In the data rows, the value 128 means zero.
Some points, one per row:
[152 155 149 154 153 151 150 150 156 159 152 142 151 149 146 150 155 143
 141 144 145 146 144 161]
[152 155 147 154 155 147 151 149 149 157 151 148 150 157 143 145 156 145
 138 146 147 145 143 156]
[151 152 149 150 149 146 152 155 153 157 151 146 164 153 143 140 158 143
 141 146 142 140 143 159]
[155 149 151 151 147 144 151 148 156 157 149 146 153 157 159 143 154 145
 144 146 143 141 147 146]
[160 162 169 161 170 166 156 164 160 152 165 139 138 136 228 185 138 172
 169 143 189 175 151 146]
[146 153 151 148 145 148 147 139 149 151 146 145 148 155 164 143 151 144
 141 144 144 140 145 147]
[152 148 149 156 145 155 147 149 155 164 151 146 156 158 147 144 146 141
 138 143 141 141 148 146]
[161 163 162 164 168 171 161 166 158 154 171 143 141 136 155 193 140 178
 174 148 198 188 165 140]
[148 155 148 152 153 145 154 148 152 154 148 144 159 161 163 149 158 143
 140 141 146 141 140 154]
[156 148 147 153 148 147 159 149 151 152 153 137 158 163 136 145 156 139
 140 145 145 142 140 154]
[149 146 152 156 151 158 153 142 154 149 148 142 154 151 141 153 152 144
 143 148 148 142 143 143]
[162 161 168 160 173 163 162 167 156 161 160 141 147 144 163 156 143 151
 150 143 159 153 145 139]
[148 154 149 148 148 147 153 146 158 155 152 147 156 156 138 151 153 138
 138 146 143 139 148 153]
[151 151 154 148 151 150 148 143 158 154 154 148 156 157 143 153 157 143
 148 146 143 142 142 146]
[159 154 147 157 152 149 151 159 151 155 148 139 150 158 140 148 158 137
 144 140 141 145 142 147]
[152 145 148 146 145 152 156 147 148 154 149 148 156 151 140 148 158 145
 139 149 145 148 142 164]
[151 148 149 158 145 148 151 149 156 148 144 147 162 165 143 143 156 141
 144 149 142 141 144 167]
[156 156 155 162 148 149 153 152 154 154 150 138 151 152 145 154 157 139
 138 146 143 144 146 155]
[156 154 154 152 151 151 151 150 156 152 149 148 148 151 141 151 157 141
 139 144 142 146 140 148]
[153 151 151 153 146 149 151 146 155 154 149 148 157 154 147 147 150 142
 144 141 141 139 141 157]
[154 153 151 148 146 148 154 148 153 155 148 147 154 154 149 151 149 140
 141 145 144 142 140 155]
[148 147 143 149 149 147 143 147 143 139 150 158 138 138 170 154 136 175
 172 157 164 161 169 174]
[153 151 147 146 143 147 151 150 150 156 148 148 157 155 148 146 159 140
 146 145 142 143 141 162]
[151 153 150 151 148 149 151 144 151 156 150 145 158 156 160 151 164 141
 143 143 138 145 143 141]
[130 134 131 131 133 133 133 133 133 132 134 166 137 136 135 139 139 165
 159 161 150 164 192 136]
[156 154 151 148 156 148 157 159 158 158 151 150 154 153 141 149 156 144
 141 141 144 141 142 153]
[148 149 149 142 156 159 150 157 146 146 152 159 140 138 159 156 136 175
 164 164 176 166 164 159]
[136 134 135 136 138 136 138 136 136 133 138 193 138 136 149 137 140 163
 178 197 150 158 173 131]
[151 154 147 160 151 148 157 156 153 156 155 150 157 170 141 146 153 143
 139 143 141 143 143 151]
[144 146 154 153 151 147 148 146 151 153 148 146 146 149 136 147 156 142
 145 148 141 145 142 154]
[159 151 160 160 156 163 159 163 159 152 164 139 140 135 153 172 136 165
 164 137 183 179 163 143]
[156 151 149 154 171 171 166 165 154 151 159 143 138 133 157 190 143 168
 167 142 185 192 154 145]
[146 151 161 152 150 151 146 154 153 154 155 146 159 154 135 144 161 144
 143 147 144 138 140 146]
[151 153 147 157 152 149 160 145 154 155 147 141 156 158 159 146 158 142
 137 144 142 138 143 146]
[145 147 147 143 150 148 141 145 142 138 156 165 138 143 166 152 137 168
 167 161 166 159 160 156]
[154 159 147 152 151 153 148 156 154 155 145 146 156 155 148 144 153 143
 143 143 142 138 140 158]
[151 155 149 152 148 147 153 146 150 149 148 140 153 160 140 152 154 144
 140 140 143 144 141 153]
[150 149 152 150 148 151 145 145 153 156 147 141 155 158 144 153 154 144
 141 146 148 142 145 164]
Then 28 other points, each followed by its number:
[137 136 139 138 136 139 139 143 141 136 137 173 136 141 151 143 138 168
 166 171 156 159 174 142] 0
[155 148 148 151 148 151 144 146 154 154 156 143 153 161 151 145 150 143
 144 140 142 141 142 148] 1
[149 143 151 149 146 144 152 155 151 161 149 138 149 151 136 150 157 139
 138 146 142 146 144 162] 2
[155 149 149 154 149 154 148 149 147 154 146 148 157 157 172 145 159 145
 143 144 147 146 145 159] 3
[155 150 150 155 146 149 151 148 159 150 148 145 158 155 142 148 162 142
 142 141 145 146 143 163] 4
[142 143 144 137 147 143 148 151 141 142 149 161 135 136 153 153 139 163
 168 162 156 164 167 143] 5
[132 132 131 132 129 131 132 133 133 133 133 220 142 136 136 133 138 164
 167 210 143 153 192 131] 6
[159 161 164 156 174 182 163 168 160 151 175 141 143 138 165 191 135 175
 173 146 193 183 150 143] 7
[157 150 155 151 147 152 158 156 154 155 148 142 152 156 141 145 152 143
 140 146 143 144 141 148] 8
[151 156 146 148 147 141 149 147 150 156 150 149 169 157 145 144 158 141
 140 142 142 137 144 157] 9
[155 154 152 150 155 154 158 149 159 152 146 148 157 154 150 143 164 140
 143 143 141 141 138 154] 10
[146 154 153 148 150 152 153 142 156 147 147 146 160 161 153 144 159 143
 140 144 147 142 143 148] 11
[149 151 148 149 147 152 150 152 150 156 148 144 162 163 145 142 155 137
 141 138 137 138 148 153] 12
[147 145 147 145 148 150 141 148 145 143 142 164 134 133 141 146 138 173
 171 167 158 163 170 147] 13
[143 142 139 140 143 146 141 144 139 135 148 171 134 138 171 147 140 173
 175 163 153 169 170 139] 14
[155 154 154 154 146 145 151 149 150 153 154 141 161 148 149 150 153 146
 143 141 145 141 138 145] 15
[151 150 146 156 150 145 143 148 147 151 148 141 155 155 142 142 155 140
 141 140 138 145 140 148] 16
[154 156 151 152 155 149 160 152 150 145 152 144 159 156 147 151 159 145
 141 146 146 143 140 151] 17
[154 148 150 152 145 148 152 144 150 151 148 147 162 154 146 147 161 143
 146 143 140 142 146 156] 18
[155 153 164 156 180 171 161 161 161 154 166 141 138 138 159 193 136 179
 169 144 202 187 153 141] 19
[148 155 146 155 143 145 154 150 151 151 146 145 161 161 160 145 171 143
 136 143 139 138 139 144] 20
[157 151 154 151 146 154 165 154 155 154 158 146 154 158 156 150 156 151
 138 146 144 143 143 158] 21
[155 149 152 157 145 150 148 147 153 152 153 148 159 158 138 146 156 140
 140 144 141 139 138 161] 22
[152 154 148 159 151 152 154 150 153 159 154 146 155 160 142 148 162 145
 148 141 144 141 141 143] 23
[148 147 148 145 154 148 149 148 160 150 151 149 157 154 153 156 153 143
 141 144 145 145 140 150] 24
[162 163 161 164 175 172 165 168 157 152 173 139 141 136 177 168 133 158
 159 138 185 170 151 151] 25
[153 152 148 156 151 154 149 151 147 152 143 143 158 159 154 150 154 135
 141 142 140 139 140 145] 26
[154 147 149 153 150 145 153 156 153 151 150 146 159 159 150 146 166 141
 140 146 141 142 142 159] 27
Which of these numbered points is nearest to each point below, ignoring the direction in which the first points spread most? Its number follows each.
[150 152 148 151 148 149 155 148 146 153 154 146 164 156 145 147 161 138
 144 140 143 141 141 142] > 23
[136 130 131 132 133 132 131 131 132 133 130 223 136 141 132 131 137 168
 170 230 141 151 197 132] > 6
[151 147 155 153 155 150 146 159 153 150 151 144 158 156 141 148 159 142
 142 141 144 146 142 153] > 27
[133 130 130 135 133 131 131 133 132 135 131 220 141 139 139 135 135 162
 166 212 147 154 190 137] > 6
[148 155 156 147 153 146 159 151 154 151 152 145 159 159 145 146 158 139
 142 143 140 143 143 149] > 17
[159 151 158 156 171 171 161 164 163 145 166 138 137 134 191 201 142 163
 176 146 200 184 156 148] > 24
[133 133 134 134 132 135 131 133 133 133 130 217 141 141 144 134 137 160
 169 213 142 154 184 132] > 6
[154 150 168 158 171 162 157 166 152 149 162 141 140 135 209 193 139 175
 174 141 197 183 155 155] > 3
[149 149 152 162 153 151 153 148 152 156 155 143 159 157 145 151 156 143
 142 146 144 143 141 151] > 23
[132 132 133 133 131 132 131 132 134 133 132 206 136 140 138 131 141 165
 162 208 142 154 206 136] > 6
[151 153 151 156 151 151 147 154 144 154 147 141 161 149 148 145 159 138
 143 147 143 142 141 151] > 16
[134 133 135 133 136 134 133 134 133 133 131 197 136 139 137 133 137 159
 169 205 144 154 185 133] > 6
[160 154 154 153 149 148 151 144 160 157 145 145 154 155 136 150 159 142
 139 143 146 144 140 145] > 8
[133 133 129 132 134 132 132 131 133 131 131 174 138 135 139 133 135 170
 161 164 148 155 211 149] > 0
[164 159 167 162 171 174 159 156 159 154 173 143 142 141 163 178 143 164
 161 144 173 174 147 144] > 7
